Each row has a name. Each question is about the rows just above it. Places in a row count from 1.

Q396: [ 10 -50 -53 -23 -94]
Q34: [ 3 -1 21  3  6]
Q846: [  3 -14 -68   5  12]
Q573: [ 23  51 -36 -36 -50]
Q630: [-21  49  61 -16   9]
Q128: [-25  61  77  -6  48]
How many times does Q396 hold [-23]?
1
Does one of the named rows hold [-21  49  61] side by side, in this order?
yes
Is [ 23  51 -36] printed in one of the named rows, side by side and in this order?
yes
Does one of the named rows hold [-16   9] side by side, in this order?
yes
Places of [-36] in row Q573:
3 4

Q739: [ 78  33  61  15 -19 -28  68 -28  -5  65 -34 -17 -16  52 -20  30 -14   9
  23 -35  36 -23 -76]
Q209: [ 59  -9  71  -6 -15 -43  32 -43 -10  34  23   1  -6  66 -18  21 -31   1
  20 -11  19 -32 -62]
Q58: [-76 -27 -31  -9  26  17 -77   8   3 -76 -40 -20   0 -18   7 -41  14  -8
 -42  38 -35   0  80]
Q297: [ 80 -37  71 -14   0 -46 -23 -55 -10 -21  -2   5  -8  80 -19  -5 -31  -6
  -8  17  -1 -44 -22]
Q729: [-35  33  61  15 -19 -28  68 -28  -5  65  43 -17 -16  52 -20  30 -14   9
  23 -35  36 -23 -76]
Q943: [ 46  28 -16   8 -22   5  62  17   3  65  27   1  10 -27   6  34   1   7
  37 -32   5  23 -49]
Q757: [-76 -22 -31  -4  26  20 -71  14   4 -70 -37   3  -1 -22   7 -37  18 -37
 -42  35 -35   2  80]
Among the named rows, does one hold [  1  10 -27   6] next to each other, in this order?
yes
Times [79] occurs in Q297:
0
Does one of the named rows hold [-16  53] side by side, in this order?
no
Every place of [4] in Q757:
9
Places of [-19] in row Q729:
5
Count of [-71] in Q757:
1

Q54: [93 13 93 13 93]
Q377: [  3  -3  44 -15  30]
Q725: [30 13 -9 -1 21]
Q531: [-63 -14  45  17 -63]
Q766: [ 13  -3   8   4 -58]
Q515: [11  3 -8 11 12]
Does one of the named rows hold [13 30] side by side, in this order?
no
Count of [45] in Q531:
1
Every place of [93] in Q54:
1 3 5
Does one of the named rows hold [ 2 -3] side by side, in this order?
no
Count of [11] in Q515:
2

Q585: [  1  15  14 -10  12  10  10   0  17  29 -10  30  37  15 -34 -34]
Q402: [ -9 -45   2  -9 -11 -36 -45  13 -45 -15 -17 -35 -30   4  14   8]
Q88: [  1  23  14 -10  12  10  10   0  17  29  17  30  37  15  -9   2]
Q159: [  5  -9 -35  12  70  -2 -12 -30  38 -26 -32   0 -26  -9  -2 -38]
Q424: [-30  44   2  -9 -11 -36 -45  13 -22 -15 -17 -35 -30   4  14   8]
Times [-45] occurs in Q402:
3
Which value appears more than once in Q424?
[-30]
Whose row is [  5  -9 -35  12  70  -2 -12 -30  38 -26 -32   0 -26  -9  -2 -38]?
Q159
Places of [-10] in row Q585:
4 11
Count of [-34] in Q585:
2
Among the named rows, does one hold [-10  30  37  15 -34] next to each other, in this order?
yes

Q748: [-14  -6  27  11  -6]
Q439: [  1  20 -59 -29  33]
Q731: [-39 -82 -68  20  11]
Q355: [ 12  -3 -30  11  54]
Q878: [-12 -15 -13  -1  -4]
Q643: [ -2 -20 -27  15  -7]
Q362: [36  0 -4 -4 16]
Q811: [-55 -70 -74  60  41]
Q12: [-53 -60  -4  43 -17]
Is [ 12  -3 -30  11] printed in one of the named rows, side by side and in this order?
yes
Among the named rows, does one hold [-7 15] next to each other, in this order?
no
Which value appears more than once in Q362?
[-4]
The value that Q748 holds more than once:
[-6]
Every place of [0] in Q362:
2

Q390: [ 96 -17 -15 -93 -44 -68 -74]
Q431: [-92 -92 -15 -93 -76 -92  60]
Q36: [-73 -68 -15 -93 -93 -68 -73]
Q199: [ 38 -17 -15 -93 -44 -68 -73]
Every place of [-93] in Q199:
4
Count of [-68] in Q36:
2
Times [-73] occurs in Q36:
2
Places of [-92] in row Q431:
1 2 6

Q263: [ 29 -12  18 -23  29 -43 -65]
Q578: [ 14 -31 -31  14  14  14 -31]
Q913: [ 61   1 -42   2  43  -1 -12]
Q860: [ 29  36  36  34 -30  -3   0]
Q702: [ 19  -4  19  19  48 -19 -16]
Q805: [ 3 13 -3 -4  5 13 -2]
Q580: [ 21  11 -34  -1  -4   3 -13]
Q354: [  7 -27 -62 -23  22  -3 -27]
Q960: [ 20 -21  -7 -11  11  -7  -1]
Count of [-28] in Q354:
0
Does one of the named rows hold [-3 -5] side by side, in this order?
no
Which value appears more than once in Q702?
[19]
Count of [-30] in Q578:
0
The value that Q805 holds more than once:
[13]
Which value appears more than once in Q263?
[29]
Repeated in Q960:
[-7]

Q5: [ 56  51 -40  58  35 -48 -51  29  17 -40]
Q332: [-54 -54 -54 -54 -10 -53 -10  37  -9 -10]
Q650: [ 11  18 -28 -28  18  18  40  18   4   8]
Q412: [-5  3 13  6  1  4 -1 -6 -4  3]
Q203: [ 56  51   4  58  35  13  47 -40  -7  67]
Q987: [ 11  -1  -1   1 -14   1  -1  -6  11  -9]
The value that Q5 holds more than once:
[-40]
How many times does Q5 hold [-40]?
2
Which value appears more than once in Q412?
[3]
The row with [ 56  51 -40  58  35 -48 -51  29  17 -40] is
Q5
Count of [18] in Q650:
4
Count of [11] in Q987:
2

Q545: [-20 -13 -10   2  21]
Q73: [-18  -6 -10   2  -2]
Q383: [-27 -83 -10 -10  -2]
Q744: [-25   2  10   2 -10]
Q473: [-21  17 -10   2  17]
Q824: [-18  -6 -13 -42  -2]
Q512: [-18  12 -10   2  -2]
Q951: [-18  29 -10  -5  -2]
Q351: [-18  -6  30 -11  -2]
Q712: [-18  -6   0   2  18]
Q504: [ -2 -28  -2   2  -2]
Q461: [-18  -6   5  22  -2]
Places of [-21] in row Q473:
1
Among the named rows, does one hold [-10   2  17] next to each other, in this order?
yes
Times [-27] occurs in Q383:
1
The value that Q744 holds more than once:
[2]
Does one of the named rows hold [-10   3  -2] side by side, in this order?
no
Repeated in Q473:
[17]
Every place of [-2] in Q504:
1 3 5

Q60: [ 22  -4   3 -17  12  -7]
Q682: [-24  49 -38  22  26  51]
Q476: [ 29  17   6 -14   7   0]
Q189: [-73 -10  -1 -26 -33  15]
Q751: [ -8  24   2 -34 -15   8]
Is [ 48 -38] printed in one of the named rows, side by side and in this order?
no
Every place of [29] in Q476:
1
How many times does Q476 hold [29]?
1

Q233: [ -4   3   8  -2   1   3   3 -14   1   3  11   1   0   3  -8   8 -20   1
   1]
Q895: [ -3   4   6  -3  -2  11  -3 -30  -1  -7   6  -6  -7 -18   1 -31 -22 -10
  -5]
Q809: [ -1 -19  -5   2   3   4   4  50   6  17  11  -4  -4   9   3  16  49 -97
 -12]
Q872: [  1  -8 -10   4   2  -9   2  12   1 -55  -6   3   3  14   0 -52   5  84
  -6]
Q837: [ 11  13  -4   8   7 -15   9 -26  -3 -25  -4  -2  -4  25  -5 -27 -35  57
  -2]
Q48: [  1  -8 -10   4   2  -9   2  12   1 -55  -6   3   3  14   0 -52   5  84
   0]
Q857: [ -1  16  -4  -2 -14   4 -23  11  -9  16 -16   5   7 -44  -5  20  10 -21
   4]
Q622: [ -4  31   1   0  -4  -6  -5 -34  -4  -5  -9   0  -9 -11  -3  -9 -29 -13
   3]
Q952: [ 0 -9 -2 -1  5 14  5 -5 13 28 17 -2 -4  5  3 35 -9 57 -1]
Q436: [  0  -4  10  -1   3  16   4 -58  -2   2  15  -6  -5   7   5  54 -53  97
  -7]
Count of [3] in Q233:
5
At which places does Q809 hold [17]?
10
Times [0] occurs in Q48:
2
Is [0 3 3] printed in one of the named rows, side by side and in this order?
no

Q529: [0 1 1 2 0 0]
Q807: [-3 -4  0  9  3  9]
Q114: [ 77  70 -67 -35  27 -37]
Q893: [ 38 -77 -39 -77  47  -8]
The value that Q807 holds more than once:
[9]
How many times does Q893 hold [-77]?
2
Times [-67] occurs in Q114:
1

Q738: [-16  -9   4  38 -51 -22  -5   5  43  35   1  62  -3  21   5  -4   8 -16
 -12   3   1 -18]
Q855: [-44  -9   4  60 -20 -22  -5   5   5  35   1   9  -3  21  55  -4   8 -27
   6   3  20 -18]
Q122: [  3  32   4   0 -13  51   4   5  89 -62  51  25 -15 -14   3  -4   3 -16
 -12   3 -22  -8]
Q541: [-16  -9   4  14  -1 -12  -5   5   5  -2   1  23  -3  21   3  -4   8 -17
 -12   3   1 -18]
Q78: [ 31  -9   4   0  27 -22 -16   5 -33  -4   1  23  13  21   3  -4   8  42
 -12   3   1 -18]
Q557: [-16  -9   4   0  -1 -22  -5   5 -48  35   1 -54  -3  21   3  -4   8 -16
   2   3  13 -18]
Q224: [ 15  -9   1 -10  -5  52  -5   5  -9  35   1  23  -3  21   3  -4   8  23
 -12   1   1  -5]
Times [51] occurs in Q122:
2
Places of [-5] in row Q224:
5 7 22
Does one of the named rows hold [  3  -4   8  42 -12] side by side, in this order?
yes
Is [15 -1] printed in one of the named rows, side by side and in this order?
no

Q901: [ -2   6 -14  27   0  -2  -8]
Q662: [  0   0   2  -2  -1  -3 -51]
Q988: [ 2 32  2 -2 -1 -3  2]
Q586: [-2 -4 -8 20  0 -1  8]
Q624: [ -3 -25 -18  41   0   0  43]
Q55: [ -2  -4  -8  78   0  -1 -36]
Q806: [-2 -4 -8 78  0 -1  8]
Count of [-1] in Q662:
1
Which value appears more than once in Q988?
[2]

Q931: [ 11  -7  -3  -3  -7  18 -10  16  16  26 -22  -1 -12  -5 -17 -69]
Q707: [ -6 -16   2 -17   0   3  -1   8   1   0   4 -10  24  -5 -11 -61]
Q254: [  8 -13  -3 -15   9 -12   6   9 -13  10 -16   3 -25   7   1 -16]
Q22: [ -1  10   0 -10  14  -1   1  -1 -14  -1  -3   4   7  -6   6  11]
Q470: [  9  -1  -9  -4  -5   7 -10 -13  -3  12  12  -3  11 -16   0 -58]
Q883: [ -6 -14 -34   8   4  -9   0  17  -6  -4  -8 -11   2  19  -7  27]
Q684: [-10   9  -9 -16   0 -11 -25  -7 -18  -2  15  -9 -17   9  -1  48]
Q782: [-21  -2  -9  -5   0  19  -2   4  -8  -4 -46  16 -15  -2 -15 -21]
How many times does Q782 hold [-21]?
2
Is [ 0  3 -1] printed in one of the named rows, side by side and in this order?
yes
Does one of the named rows hold [-12   9 -15  -3 -13] side by side, in this order?
no

Q716: [-80 -74 -18  15  40 -48]
Q676: [12 12 21 12 21 12]
Q375: [22 20 22 20 59 72]
Places of [21] in row Q676:
3 5
Times [21] occurs in Q676:
2
At which places does Q716 hold [40]?
5
Among the named rows, does one hold [13 21] next to each other, in this order?
no
Is [21 12] printed in one of the named rows, side by side and in this order?
yes
Is [15 40] printed in one of the named rows, side by side and in this order?
yes

Q917: [-16 -20 -59  19   9   8  11 -43 -41  37 -19   2  16 -29  22  -5]
Q982: [-20 -13 -70  21  11  23   9 -70 -44  54 -16   2  15 -26  25  -3]
Q385: [ -4 -16 -26  11   5  -3  -4 -26 -27  15 -15   3  14 -21  10  -6]
Q252: [-12 -14 -42  16   8   6   9 -30 -31  25 -15   4   8 -22  14  -1]
Q705: [  1  15  16 -16  -5   8  -8  15  16  -5  10  -3  -8  14 -15  -5]
Q935: [  4  18  21 -11  -4  12  -7  18  18  -3  12  -1  -8  17 -13  -1]
Q958: [ 16  12  51 -20  -9 -15 -10  35  35 -36  18  -3  -9  25 -18  -1]
Q286: [ -8   2 -23   1   1  11   3 -15 -12  22  -2  -2  10  -5   8  -5]
Q947: [  6   0  23  -3  -3 -10  -2  14  12 -21   1   0  -7   4  -7   4]
Q867: [ 25  24  94 -37 -17 -23 -19  67  66 -67  29  -8 -25  44 -38   1]
Places of [-4] in row Q385:
1 7
Which value appears more than once in Q982?
[-70]

Q547: [-22  -3   0   3   5  -3 -26   9  -8  -1]
Q704: [-14  -3   0   4   0  -3   0  20 -32   0]
Q506: [ 23  -1   0   0  -5  -1  28 -26  53   0]
Q956: [ 23   4   0   1  54  -1  27 -10  21   1]
Q438: [-14  -3   0   4  23  -3 -17  23 -43  -2]
Q699: [ 23   4   0   1  -7  -1  27 -10  21   0]
Q269: [  1  -1   0   0  -2  -2   2 -23  45   1]
Is [ 0  4  0 -3] printed in one of the named rows, side by side and in this order?
yes
Count of [23] in Q438:
2
Repeated in Q547:
[-3]
Times [53] occurs in Q506:
1

Q478: [-62   6  17  58  49  32 -50  27  17]
Q694: [-67  -7 -23 -57 -29 -18   8 -63  29]
Q964: [ 65 -28  63  59  15  16 -21 -23 -60]
Q828: [-48 -16 -21  33 -57   6  30 -53 -52]
Q844: [ 41  35 -18   8 -28 -31 -61  63  69]
Q305: [  2  56  -4  41  56 -41  20  48  22]
Q695: [-14 -22 -42  36 -23  51  26 -49 -47]
Repeated in Q305:
[56]
Does one of the named rows hold [58 49] side by side, in this order?
yes

Q25: [-23  21 -19  -1 -55 -19  61 -19]
Q689: [ 47   7   9  46 -25 -16 -53 -16]
Q675: [-24 -25  18 -39  64   2  -1  29]
Q449: [ -5  24 -48  20 -82  -9  46 -29]
Which value appears more than once in Q25?
[-19]
Which value appears more than once in Q689?
[-16]

Q796: [  3 -33  13 -73  35  21]
Q565: [ 26 -73  26  26  27  26]
Q241: [-72 -21  39 -72  39 -21]
At which places does Q241 hold [-72]?
1 4
Times [-22] occurs in Q241:
0
Is [26 26 27 26] printed in one of the named rows, side by side and in this order?
yes
Count of [26] in Q565:
4
Is [  3 -33] printed in one of the named rows, side by side and in this order?
yes
Which value appears more than once in Q565?
[26]
Places of [26] in row Q565:
1 3 4 6

Q204: [-69  -2 -69  -7  -4  18 -69 -13  41]
Q644: [ 44 -38 -54 -34  18   0  18 -16  -1]
Q307: [ -5  55 -25  63  43 -49  43 -38  63]
Repeated in Q644:
[18]
Times [-3] occurs in Q204:
0
Every place of [63] in Q307:
4 9
Count of [-4] in Q204:
1
Which value appears more than once in Q204?
[-69]

